In the rows, zero is written as 128.
Where one turn sends some rows of the set: a few examples, then the rows asked:
q217: [121 108 156 134 113 106 108 103 115 104 128 133 120  76 143 137 121 120
 130 125 138 154 137 117 113 106 130  60 134 119 145 142  99 113]
q88: [161 132 148 181 153 121 117 159 107 101 141 166 111 127 143 135 124 121
 123 104 110 145 133 127 128 114 109  56 125 142 149 146 107  88]
q757: [127 139 127 126 119  68 141 145 136  83 157 121 111 154 113  88 165 120
 122 154 107 165 140 105 134 104 151 103 109 112 167 113 125  78]
q110: [103 113 154 138 130  97 162 146 129 134 153 146 119 154 126 116 197 126
 113 151 111 135 143 103 128  87 142 138 138 115 154 116  97  92]
q920: [107 126 127 159 126  80 171 144 149  94 150 129 142 134 176 136 156 124
 150 161 100 130 132  97 114 130 115  99 108 122 134 142 148 109]
q694: [124  86 106 170 127 144 112 131 130  79 131 153 114 110 113 137 108 102
  95 137 144 134 137 101 124 134 126 102 142 122 135 104 114  81]
q524: [130 124 125 170 105  69 158 140 145  95 148 128 152 128 168 130 155 135
 145 160  90 143 140  93 135 116 130  86 116 130 140 156 150  97]
q304: [134 129 115 174 117  76 155 171 130  98 111 131 149 145 126 115 174 144
  98 131 129 113 104  95 139 141 131 101 129 138 123 127 157 115]
q547: [148 146 132 138 111 158  90 143 127 127 128 155 116 140 112 113 116 110
 129 130 125 146 128 135 115 141 136 122 123 151 141 146  99 118]
q499: [110 128 124 152 169 102 140 154 107 129 142 101 171 145 147 129 149 124
 118 149  95 148 107  91 142 129 132 145 125 117 167 143 130 116]
q617: [124 100 140 164 131 134  98 186 142 112 147 153  91 112 115 132 147 132
 116 111 142 160 129 102 101 146 110 113 122 114 141 139 119 125]
q189: [117 104 156 136 124 110 122 118 128 110 125 123 100  75 101 131 123 134
 111 121 141 136 117 123 141 122 131  63 137 126 149 142  94 103]
q230: [125  91 124 152 150 141 108 124 111 103 146 157 121 113 116 105 116 164
 144 101 123 150 134 126 117  93 133 115 135 123 152 177 138 123]
q538: [111 113 147 160 122 103 172 155 129 131 142 145 123 145 117 127 188 115
 116 146  97 114 138  97 121  84 150 128 144 116 152 117 100  98]
q435: [119 157 161 153 107 105 171 106 146 100 128 132 133 160 122 102 150 130
 137 147 128 150 144 103 117 122 164 114 114 133 150 115 161  99]
q44: [127  78 126 148 148 136 109 138 108  82 147 158 137 115 126  79 125 139
 146 105 141 146 142 130  99  96 140 115 150 101 126 156 129 107]
q38: [135 144 102 155 125  92 150 165 118  99 115 127 154 154 139 107 174 146
 101 127 135 126 116  92 144 143 149 100 132 152 116 124 152 106]
q742: [125 122 125 160 145 113 138 139 106 132 142 112 179 155 125 126 160 131
 103 137  92 140 112  84 155 122 129 155 131 128 164 139 135  98]
q144: [ 96 108 160 154 142  89 171 142 120 122 130 142 122 139 136 131 180 120
 129 141 110 113 143 109 110  86 139 135 144 100 160 106 119 100]
q826: [122  97 136 168 122 144  99 168 136  93 166 152  98 116 126 124 131 111
 119 101 136 162 131  84  99 123 111  92 142 105 135 123 129 117]
q531: [131  86 168 143 151 151 121 131 138 130 144 146 133 105 133 115 137 144
 128 116 146 127 152 116 143 161 110 113 104 132 140 139 128  92]
q264: [141 100 139 174 138 134 113 157 125 112 162 168  80 126 108 133 137 138
 121  93 128 162 138  93 101 112 112 103 119 118 157 143 126 110]
q89: [137 132 114 146 136  93 173 118  96 128 117 131 138 132 165 131 146 140
 122 111 124 138 127  99 142 118 141 131 149 112 142 110 176 117]
q45: [156 129 144 146 115 125  82 146 122 139 125 158 138 133 126 128 120 105
 132 111 107 132 138 142 128 136 122 113 121 144 145 160  86  98]
q937: [152  83 120 167 130  99  90 137 130  98 116 155 125 117 133 100 119 105
 129 136 165 172 144 132 120 120 143 132 146 110 133 156 121  83]
q811: [107 136 137 161 103 108 168 125 165 103 133 139 128 166 131 101 175 135
 132 143 137 154 154  89 128 113 153 105 109 138 130 119 150  91]
q556: [132 142 128 124 145  79 158 167 134  86 154 123 113 138 112 100 164 116
 134 164  95 151 128 114 121 122 157 134 115 102 172 122 129  84]
q645: [102 137 148 159 114  87 122 146 114 114 133 120 139 141 131 108 128 115
 106 145 105 100 122  94 147 104 176 119 146 123 186 108 148 109]
q481: [139 133 122 132 121  63 156 143 128  81 146 125 119 136 100  99 174 127
 128 152  93 160 129 117 129  95 143 118 120  94 169 117 130  88]
q926: [155 101 126 170 126  95  92 117 138 102 109 144 124 120 122 114 113 112
 133 108 140 163 146 134 126 130 144 124 111 110 150 166 112  58]
q539: [135 101 123 165 131 162 122 115 118  91 119 160 111 115 115 134 128 111
  96 113 144 105 137 111 115 135 133 117 132 131 128 115 108  73]
q36: [165 101 134 161 134  89  94 126 114 106 111 147 106 111 137 112 104 119
 128 118 157 173 158 128 127 127 160 106 137 118 153 153 135  78]
q207: [153  86 148 118 138 146 117 139 119 134 151 146 137 101 132  83 127 140
 147 131 155 128 151 124 148 143 122 104 117 131 137 134 129 104]
q744: [101 117 115 151 145 102 119 157 100 124 148 108 174 167 132 122 159 133
  87 139 102 138 115  82 147 120 134 146 139 130 157 133 120 108]
q798: [117 122  96 145 144  95 158 127  98 124 139 124 147 140 175 134 147 144
 107 118 106 150 134  94 164 105 144 107 156 125 137 120 160 110]
q606: [130 102 100 161 130 138 116 117 129  86 108 136 117  98  98 146 120 121
  99 101 136 134 121 115 131 143 129 110 130 119 134 129 111  72]
q698: [129  94 154 143 129 147 127 128 141 122 142 145 119  97 118 100 128 164
 145 125 146 112 138 127 155 138 121  91 108 145 146 161 132 103]
q216: [123 102 121 135 160 135 110 121 108  76 149 149 124 101 134  94 124 141
 142 105 116 156 123 151 112  94 122 110 133 100 142 164 113 106]
q401: [127 109 160 131 128 123 124 113 114 105 146 126 129  92 119 118 109 112
 113 145 150 157 127 113 129 123 124  52 139 137 140 126  93 110]
q407: [158 125 137 124 121 142  97 146 131 130 142 160 131 133 131 100 123 100
 138 133 117 148 140 158 137 141 122 121 144 143 129 144 107 102]
q39: [ 99 123 135 157 123  79 129 133 120 118 137 114 146 151 124  97 129 117
 111 136  91 107 125 113 159  80 156 107 140 119 182 116 137 119]
q146: [141 119  95 161 150  83 174 135 100 126 129 125 136 133 157 123 145 137
 114 113 103 143 130  96 159 103 154 112 155 116 140 124 163 111]
q639: [140 152 112 169 125  75 153 176 120  81 118 129 139 131 140 109 163 136
 106 144 129 121  96  93 123 144 159 108 138 137 131 137 156 112]
q392: [144 128 166 169 158 137 106 160 122 104 150 145 127 127 149 118 118 104
 122 124 124 169 131 128 143 121 111  54 147 139 146 127 114  90]
q763: [118 143 136 157 108 105 178 126 164 120 129 130 136 166 106 102 163 131
 139 141 121 160 148  96 126 122 153 116 103 134 141 124 151 111]
q32: [123 123 103 155 117  71 153 151 137  81 149 136 145 139 178 120 167 145
 138 162 107 143 140 102 137 116 124  90 113 133 127 147 145  92]
q719: [140 124 149 182 165 119 101 157 115  82 150 143 107 126 148 108  98 125
 113 125 117 144 130 140 144 121 124  64 135 138 160 149 117  84]
q231: [ 93 118 132 137 115  77 120 134 116 121 141 122 132 152 135  94 145 120
 103 130 103 111 137 105 154  83 174 113 157 119 170 112 130 106]

q744 moves to q231
q531 moves to q719
q926 moves to q698
Now these:
q538 moves to q481
q920 moves to q639
q44 moves to q407

Where one turn sends some rows of the set: a few examples, then the rows asked:
q841: [104 159 143 157 138 130 118 143  77 127 144 150]
q943: [ 84 114 123 122 105 127 121 139 129 146 115  90]
q672: [133 158 139 152  89 117 120 149 103 122 136 111]
q971: [106 127 154 104 114  96 146 130 110 134 159 136]
q111: [141 107 109 122 140  86 140 158  95 148 133 110]
q576: [129 133 152 119 132  87 136 136 146 124 106 108]
q342: [114 114 170 175 145 121 131 133 127 130 109  99]
q456: [123 116 122 128 127 116 130 164 127 136 133  66]
q105: [117 132 157 145 146 117 102 159  87  95 162 121]
q206: [122 104 120 146  78  99 125 160 101 126 127 109]
q269: [ 82 119 147 128 113 129 103 149 120  97 113 143]
q454: [106 140 131 154 138 113 104 122 116 180 124 114]
q631: [ 96 137 135 129 157 110 117  86 103 128 131 118]
q408: [119 111 130 131 140 114 140 150  75  83 145 104]
q520: [121 139 136 145  98  92 140 128 112 104  96 104]
q307: [121 161 143 102 130 128 101 115 105 122 117 113]
q247: [103 132 143 153 143 149 135 129  65 117 137 123]
q707: [ 98  97 129 133 114  93 138  94 114 137 120 127]
q850: [ 89 112 108 163 153 125 126 172  99 122 131 115]
q330: [105 151 123 117 131 118 104 123 107  98 109 139]
q28: [141 151 142 125 116  92 141 123 134 141 135 125]
q896: [122 107 129 177 138 138 112 155 121 145 126 114]
q721: [116 137 107 119 120  91 116 162  87 109 162 121]
q593: [120 102 129 138 135 112 168 159 118 135 137  81]
q211: [126 133 174 141 116 119 114 165 100 107 118  91]
q689: [130 129 130 105 160  95  97 150 102 147 132  97]
q822: [ 92 111 163 138 119  90 129 184 104 131 126 129]
q957: [ 93 110 142 170 165  99 131 177 104 130 129 112]
q16: [113  95 135 115 179  99 132 125 100 128 128 122]
q600: [ 97 128  94 152 149 108 125 114 114 135 124 141]
q980: [109  98 131 136 135 101  91 161  94 162 150 126]
q942: [ 95 103 144 123 137 148 131 139  82 154 138 123]
q53: [102 106 175 162 122 139  93 129 106 132 133 115]
q851: [101 105 161 110 131  98 107 122  87  88 136 117]
q895: [106 113 127 176 109 132 145 121 121 113 120 120]

q822 moves to q971
q111 moves to q631
Now these:
q957 moves to q28
q206 moves to q851
q211 moves to q721
q593 moves to q307
q408 moves to q689

Where one turn sends some rows of the set: a few examples, then the rows asked:
q620: [116 138 135 152 116 133 198  92 126 152 113  84 131 149 156 131 135 149
 137 149 138 149 128 110 123 147 111 139 152 151 132 111 114 130 131 114
 145  91 121 124 159]
q119: [113 118 134 110 154 133  64 112 115  99 109 142 127 146 139 129 131 143
 153 143 167 110 134 131 137 150 139 126 152 190 133 135 113 134 125 146
 143 116 137 119 167]
q77: [ 99 117 144 106 128 136 115 132  88 117 102 138 142 137 127 134 130 108
 114  94 137 113 143 126 147 163 137 143 168 137 167 130 110 104 149 140
 149 105 140  89  89]
q874: [119 119 136 133 131 148 199 107 114 137 118  80 137 148 154 140 130 139
 127 151 131 157 120 116 114 139 101 130 156 154 142 123 118 132 129 110
 158  81 129 112 162]
q320: [ 99 115 130 141 133 121 112 130 125 127 128 140 134 139 159 129 130 139
 106  84 163 109 145 121 144 169 116 151 135 107 161 110 130 123 145 123
 130 119 147  87  87]
q424: [117 101 116 111 148 133  68 137 102 116 121 145 118 156 157 138 128 158
 130 123 168 128 139 141 133 128 123 133 152 161 119 126 138 144 134 109
 153 123 146 100 176]
q442: [120 102 102 106 148 126 131 150 138 118 107 146 123 152 148 129 117 151
 126 122  92 117 114 142 117 146 128 132 132 117 178 124 124 141 118  82
 165 100 135 168 106]
q832: [118 120 128 139 133 145  65  96 123 137 114 148 112 148 163 150 134 162
 129 148 171  98 140 134 158 131 140 132 166 160 129 124 121 137 147 128
 153 129 128 119 171]
q974: [119 133 151 152 124 156 134  92 140 119 127  79 150 149 147 146 128 136
  88 148 102 110 112 113 143  92  95 144 127 132 114 125 136 121 120 114
 139 123 121 140 125]
q91: [112 144 125 126 147 122 141 106 153 110  99 167 119 145 144 107 127 137
 147 107  99  93 121 129 118 161 146 155 135 135 169 124 115 117 111 108
 156 102 139 169 114]
q199: [123 139 130 124 138 142 138 115 137 137 104 159 117 150 143 138 114 140
 101 116  89  91 127 131 137 134 141 139 159 110 160 125 113 125 147  94
 193 101 131 171 124]
q599: [115 107 134 131 110 134 121 151 149 106 126 178 130 152 133 133 127 155
 116 185 119  81 113 119 102 138 112 136 131 134 108 134 153 140 147 148
 113 111 151 116 146]
q480: [118 103 129 121  89 148 123 149 126 121 108 182 124 150 128 142 132 148
 126 195 104  86 118 129 111 129 131 141 159 138 114 139 146 128 150 145
 119 114 139 112 146]
q332: [108 123 133 136 131 144 132 142 102 130 114  71 142 148 152 138 134 144
 126 115 121 119 130 113  99 147  92 122 133  97 122 127 117 124 105 115
  96 110 120 151 149]
q661: [111 115 137 126 103 153 124 151 130 112 113 178 126 148 136 134 128 145
 127 174 116  71 125 123  95 159 124 132 152 123 116 139 134 128 145 159
 108 108 147 116 167]
q889: [113 122 134 133 116 138 193  99 134 128 114  71 142 148 156 132 130 140
 140 164 132 154 119 121 125 153 113 129 139 165 149 117 112 130 115 120
 142  95 118 123 155]
q614: [104 103 134 133 124 125  98 116 129 129 115 127 141 137 138 151 129 136
 102 137 146 109 130 125 173 145 135 141 148 140 178 116 122 125 151 134
 146 115 123 105  55]
q471: [113 129 135 138 128 163 144  97  96 133  88 106 135 136 135 132 158 124
 152 138  96 125 113 117 113 109 117 161 168 149 139 147 122  88  96 124
 104 106 119 129 127]

q889 moves to q620
q199 moves to q442
Now these:
q332 moves to q471
q480 moves to q599
q424 moves to q119
q320 moves to q77

